(in the rows, 128 means zero)
Each path below is one point turned by a fixed rotation once a step. After each direction that follows a path, write how fast that rotation turns it, in degrees a step (0 if it stays still).
Each turn is a multiple of 5 degrees from 10 to 175, or 0.
Each row of a path follows its step; steps can be skipped.
Rotation 1:
step 0: [136, 134, 118, 93, 136, 126, 91, 133, 138, 128, 115, 143, 101, 143, 84, 114, 121, 109, 142, 109, 128, 133, 143, 89, 134, 152, 141, 133, 136, 128, 129, 127, 147, 112, 138, 147, 131, 122, 111, 105, 137, 121, 100, 109, 110, 132]
step 1: [162, 134, 140, 101, 138, 144, 116, 110, 155, 115, 124, 136, 137, 144, 111, 121, 93, 144, 124, 124, 100, 119, 122, 105, 114, 154, 146, 121, 102, 143, 116, 148, 111, 135, 138, 145, 151, 150, 114, 108, 140, 115, 125, 139, 135, 149]
step 2: [153, 117, 129, 132, 132, 148, 115, 121, 139, 139, 130, 123, 154, 110, 128, 117, 107, 92, 122, 146, 116, 135, 129, 108, 88, 150, 141, 141, 132, 158, 114, 114, 140, 138, 137, 100, 156, 157, 123, 136, 141, 137, 141, 124, 160, 133]
step 6: [157, 136, 124, 118, 117, 149, 124, 114, 108, 104, 113, 131, 133, 132, 137, 118, 137, 94, 130, 129, 117, 147, 113, 107, 118, 159, 128, 152, 150, 131, 136, 112, 128, 132, 104, 115, 141, 167, 153, 145, 137, 143, 137, 95, 148, 137]
step 8: [137, 134, 117, 134, 143, 133, 133, 135, 157, 105, 116, 135, 108, 124, 92, 82, 96, 120, 181, 113, 112, 126, 118, 136, 102, 126, 138, 122, 118, 132, 121, 131, 123, 118, 124, 114, 118, 120, 121, 111, 136, 151, 109, 118, 119, 118]
step 10: [155, 107, 125, 107, 125, 141, 129, 135, 102, 130, 123, 166, 142, 155, 156, 125, 114, 88, 133, 117, 113, 108, 112, 115, 131, 149, 150, 126, 142, 119, 143, 99, 142, 140, 133, 111, 142, 125, 125, 135, 145, 141, 135, 98, 141, 133]
step 14: [144, 110, 122, 95, 129, 134, 102, 152, 125, 129, 158, 140, 146, 134, 125, 112, 139, 130, 153, 139, 126, 128, 101, 93, 129, 146, 157, 133, 152, 138, 133, 96, 133, 143, 128, 112, 142, 129, 128, 151, 164, 141, 125, 128, 133, 116]
step 15: [128, 167, 133, 98, 117, 120, 111, 107, 131, 122, 163, 146, 132, 122, 130, 122, 100, 116, 163, 124, 109, 133, 127, 111, 147, 144, 156, 163, 135, 150, 120, 124, 134, 120, 113, 125, 132, 109, 119, 121, 132, 141, 108, 158, 123, 123]
step 17: [145, 120, 93, 114, 107, 116, 98, 165, 135, 111, 129, 121, 104, 135, 134, 141, 122, 99, 124, 153, 124, 118, 116, 126, 101, 151, 105, 136, 147, 153, 136, 115, 114, 146, 142, 109, 136, 147, 122, 117, 131, 136, 104, 116, 125, 145]
Speeds:
[130, 128, 135, 133, 138, 135, 131, 125, 129, 134, 125, 132, 124, 132, 129, 132, 129, 129, 130, 131, 129, 134, 120, 133, 122, 139, 118, 136, 132, 132, 124, 130, 130, 136, 134, 133, 125, 133, 131, 127, 123, 126, 121, 130, 125, 138] -> 70
[123, 130, 135, 117, 134, 134, 136, 126, 132, 127, 132, 132, 121, 124, 118, 128, 126, 124, 135, 129, 128, 131, 128, 123, 133, 127, 127, 126, 132, 130, 129, 128, 130, 119, 126, 131, 120, 118, 124, 124, 117, 122, 131, 131, 123, 122] -> 95
[126, 130, 133, 123, 136, 124, 124, 132, 134, 127, 124, 119, 133, 134, 125, 124, 130, 127, 127, 124, 132, 131, 113, 133, 131, 128, 128, 129, 133, 127, 130, 130, 116, 128, 122, 135, 128, 132, 132, 124, 129, 128, 140, 131, 137, 126] -> 145
[133, 128, 131, 127, 130, 119, 121, 126, 132, 131, 121, 123, 124, 129, 132, 131, 132, 127, 127, 136, 127, 121, 126, 124, 137, 128, 128, 130, 134, 133, 126, 122, 127, 130, 128, 129, 131, 125, 112, 134, 132, 127, 124, 142, 121, 128] -> 20
[131, 130, 125, 124, 122, 134, 130, 124, 123, 120, 123, 122, 125, 135, 123, 130, 134, 136, 131, 125, 139, 138, 131, 125, 129, 134, 118, 122, 131, 123, 128, 131, 135, 127, 121, 129, 133, 133, 125, 130, 136, 127, 130, 130, 123, 125] -> 55
[134, 121, 130, 125, 131, 132, 129, 128, 128, 139, 120, 129, 126, 134, 125, 126, 123, 121, 122, 121, 135, 122, 131, 129, 123, 125, 132, 122, 121, 122, 124, 126, 137, 130, 131, 134, 130, 125, 121, 116, 129, 133, 135, 129, 127, 133] -> 35
